Named moves (each a turn or a mirror), then the moves between two rows, first move first; the first pair answered
K_880 (before -> after):
-1.44 -0.97 +1.90 +1.30 -0.22 +2.00 -0.12 +0.77 -0.68 +1.45 +0.25 +1.35
 -0.81 -1.03 -1.14 +0.68 -1.78 -0.79 -0.45 -1.89 +0.05 -0.80 -0.72 -2.01
 +0.96 +1.75 -> -1.54 -1.06 +1.67 +1.29 -0.04 +1.99 -0.08 +0.85 -0.31 +1.12 +0.12 +0.95
 -0.44 -1.18 -1.36 +0.59 -1.96 -0.83 -0.59 -1.40 +0.64 -0.80 -0.98 -2.25
 +1.12 +1.93
-1.67 +1.66 -0.39 +1.09 +2.56 +0.89 -0.32 +0.32 +0.16 -1.00 +0.33 -1.25
 +0.25 -0.47 +0.27 -0.44 -0.48 -0.21 -0.28 -0.57 +0.13 +2.93 -1.93 -0.18
 -1.88 +1.35 -> -1.12 +1.68 +0.19 +1.26 +2.47 +0.78 -1.18 +0.02 -0.27 -0.69 +1.04 -0.32
 -0.45 +0.12 +0.49 +0.14 -0.19 +0.10 +0.08 -1.27 -1.02 +3.16 -1.43 -0.05
 -2.11 +0.74
-0.40 -0.57 -0.94 -0.89 +0.75 +0.53 +0.99 +1.56 -2.76 -1.14 -0.08 +0.57
 -1.00 +0.92 -1.15 -1.82 -1.24 -1.20 -3.00 +0.34 +3.74 +0.13 -1.62 +0.07
 +0.94 +0.83 -> +0.28 -0.23 +0.81 -0.31 +0.70 +0.33 -0.22 +1.17 -4.03 -0.19 +1.32 +2.98
 -2.76 +2.50 -0.56 -0.89 -0.55 -0.40 -1.98 -1.58 +1.41 +0.63 -0.31 +0.52
 +0.34 -0.32
K_847 (before -> after):
-0.67 +0.50 -2.06 +1.26 +1.57 -1.00 +0.18 +2.31 +0.29 -2.09 +1.62 +2.40
 -0.71 +2.72 +0.28 -1.78 +1.63 -0.68 -1.38 +0.94 +1.08 +1.33 -0.29 +1.27
 +0.70 -1.59 -> -0.97 -0.17 -0.15 +0.48 +1.77 -1.34 -0.54 +1.05 -1.06 -0.44 +2.78 +2.95
 +0.93 +2.00 +0.56 -1.42 +1.92 -0.33 +0.08 -0.22 -0.98 +1.31 -0.72 +2.52
 +0.62 -2.51
-0.87 -0.70 -2.85 -0.74 +0.46 -0.01 +1.49 +0.35 +1.24 -1.27 -2.00 -2.54
 +1.66 -1.39 -0.27 -1.57 -0.27 -1.05 -1.14 +2.14 +2.11 -0.35 -1.78 -0.53
 +0.88 +0.80 -> -1.10 -1.45 +0.30 -1.54 +1.03 -0.74 +0.32 -1.67 -0.69 +1.45 -0.42 -1.65
 +4.17 -2.28 +0.22 -0.96 +0.04 -0.46 +0.98 +0.39 -1.07 -0.39 -2.09 +1.23
 +0.69 -0.57
+1.70 -1.17 -0.06 +0.62 -0.75 +0.57 +0.64 -1.77 -1.01 -1.12 -1.22 -0.04
 -0.79 -0.76 -0.88 +0.14 +1.62 +1.35 -0.15 +0.79 -1.04 -1.78 -0.31 -1.49
 -0.23 -2.57 -> +1.59 -1.03 -0.18 +0.72 -0.75 +0.56 +0.75 -1.66 -0.84 -1.31 -1.44 -0.09
 -0.93 -0.52 -0.84 +0.17 +1.58 +1.27 -0.23 +0.91 -1.20 -1.66 -0.23 -1.57
 -0.12 -2.57
K_593 (before -> after):
-0.56 -0.30 -0.88 +0.23 -0.10 +0.08 +1.27 +0.85 +0.61 +0.01 -0.63 -0.66
 +0.03 -1.41 +0.01 -0.12 -1.36 -0.49 -0.82 +0.77 +1.94 -0.15 -1.08 -0.92
 +0.93 +1.93 -> -0.92 -1.09 -0.75 -0.85 -0.12 -0.12 +1.50 -0.01 -0.32 +0.47 -0.50 -0.55
 +0.95 -1.79 +0.25 -0.02 -0.93 +0.28 -0.72 +0.78 +1.28 -0.39 -1.35 -1.13
 +1.15 +1.29
+0.49 -0.63 +0.60 -0.72 +0.34 -1.51 -0.10 -0.41 -1.37 +1.71 +0.46 +0.07
 -1.77 +0.84 +1.34 +0.15 +1.17 +0.49 +0.41 -1.09 -0.75 +0.64 +0.62 +0.43
 -0.22 -0.04 -> +0.89 +0.47 +0.35 -0.22 +0.49 -2.01 -0.36 -0.23 -0.50 +0.99 +0.32 -0.43
 -2.03 +1.08 +1.31 -0.24 +1.23 -0.16 +0.50 -0.54 -0.22 +1.15 +0.45 +1.48
 -0.70 +0.04
-0.08 -0.49 +0.57 -0.11 +0.38 +0.44 -0.42 -0.74 -0.58 +0.41 +0.83 -1.40
 +1.77 -1.18 +1.54 -0.83 +0.41 +0.33 +0.98 -0.24 -0.97 -0.17 -0.40 +0.78
 -0.99 -0.20 -> +0.35 +0.87 +0.65 +1.69 +0.70 +0.88 -0.84 +0.67 +0.91 -0.40 +0.77 -1.41
 -0.18 -0.19 +0.51 -0.64 -0.89 -0.64 +0.85 -0.48 +0.23 +0.15 -0.14 +0.91
 -1.25 +0.81
Then:
Between the rows of a pair lie two moves.
+0.97 -1.08 +2.13 -0.12 -0.15 +0.70 -0.82 -1.01 +0.25 +0.91 -1.70 +0.06
 +0.47 -3.01 -0.70 -0.77 +1.37 -0.99 -0.21 -2.31 -0.28 -0.03 +0.01 +1.77
 -0.62 -0.24 -> +0.97 -0.96 +2.36 +0.43 -0.18 +1.04 -0.90 -0.51 +0.52 +1.03 -1.70 +0.57
 -0.14 -2.63 -1.11 -0.56 +0.84 -1.38 -0.32 -2.86 +0.12 -0.06 +0.12 +1.32
 -0.58 +0.17 -> K_593, K_593
-0.50 +1.20 -0.10 +0.61 +0.83 -0.20 -0.49 +0.21 +1.96 -0.30 -0.69 -2.35
 +2.20 -1.44 -1.01 -0.41 -1.36 -1.39 +0.01 +1.60 +1.10 +0.21 -1.33 +0.39
 -0.53 +1.64 -> -1.00 -0.62 +0.30 -1.31 +0.56 -0.36 +0.01 -0.93 +0.18 +0.80 -0.63 -2.04
 +3.80 -2.18 -0.14 -0.46 -0.42 -0.37 +0.11 +1.18 -0.29 -0.32 -1.67 -0.49
 -0.10 +0.83 -> K_593, K_593
+1.38 +0.91 -1.79 -1.07 -1.24 -1.36 -0.19 +0.71 -0.98 -2.07 -0.78 +2.31
 -1.46 +2.36 +0.41 -1.40 +2.37 +1.87 -0.43 +0.55 -2.12 +0.87 +2.19 +1.42
 -0.69 -2.20 -> +0.11 -0.39 -0.46 -2.95 -0.60 -2.03 -0.07 -0.88 -1.80 -0.16 -0.42 +0.56
 +3.15 -0.26 +0.60 -1.84 +1.96 +1.57 +0.75 +0.63 -2.95 +0.17 +0.38 +2.51
 -0.20 -2.26 -> K_880, K_847
+0.54 +1.67 -1.11 -1.10 +1.18 -1.58 -0.39 -0.60 +0.41 -1.91 -0.51 -1.01
 +0.99 -0.32 +0.33 -0.64 +1.45 -0.34 -0.21 +1.92 +0.15 +0.27 -0.07 +2.86
 +0.01 -1.38 -> +0.94 +2.17 -1.26 -0.51 +0.84 -1.56 -0.47 -0.18 +0.60 -2.29 -0.36 -0.18
 -0.61 +0.68 +0.13 -0.45 +1.62 -0.19 -0.33 +1.87 +0.09 +0.53 +0.69 +2.65
 -0.09 -1.59 -> K_880, K_847
-1.91 -1.56 +0.48 -1.95 -2.02 +0.11 +0.46 -1.90 +0.46 +0.94 +1.05 -1.57
 +3.05 -1.09 +2.19 -0.82 +2.07 +2.20 -0.27 +1.19 +0.31 -2.19 +1.46 +0.69
 +0.64 +0.98 -> -1.91 -1.79 +1.92 +0.21 -2.17 +2.01 +0.31 -0.22 +0.85 +1.83 +1.27 +0.48
 +0.21 -0.20 +1.01 +0.33 -0.14 +1.53 -0.77 -0.61 +1.19 -2.72 +1.92 -2.01
 +1.13 +2.85 -> K_593, K_593
+0.20 +0.12 +0.21 -0.04 -0.61 +0.64 -0.01 +0.30 -0.05 +0.15 +0.00 +0.25
 -1.05 +0.19 -0.12 +0.20 -0.24 +0.06 -0.44 -0.20 +0.17 -0.13 +0.43 -0.98
 +0.22 +0.92 -> +0.58 +0.97 -0.40 -0.02 -0.53 +0.14 -0.03 +0.15 +0.49 -0.43 -0.23 -0.86
 -0.69 +0.25 +0.08 -0.20 +0.31 -0.16 -0.42 +0.40 +0.38 +0.35 +0.51 +0.38
 -0.24 +0.81 -> K_593, K_593
-0.17 -0.73 +1.88 -0.46 +0.65 -0.77 -0.79 -1.36 -1.23 +1.32 +1.50 +0.42
 +1.70 +0.16 +0.90 +0.38 +0.72 +0.94 +1.93 -1.13 -2.21 +0.46 +0.72 +2.07
 -0.28 -1.28 -> -0.03 +1.33 -0.21 +1.39 +1.14 -0.76 -0.49 +0.33 +2.33 -1.04 +0.07 -2.50
 +1.36 -0.08 -0.54 -0.70 -0.79 -1.31 +0.77 +1.08 +1.54 +1.04 -0.41 +2.63
 -0.40 +0.86 -> K_593, K_880
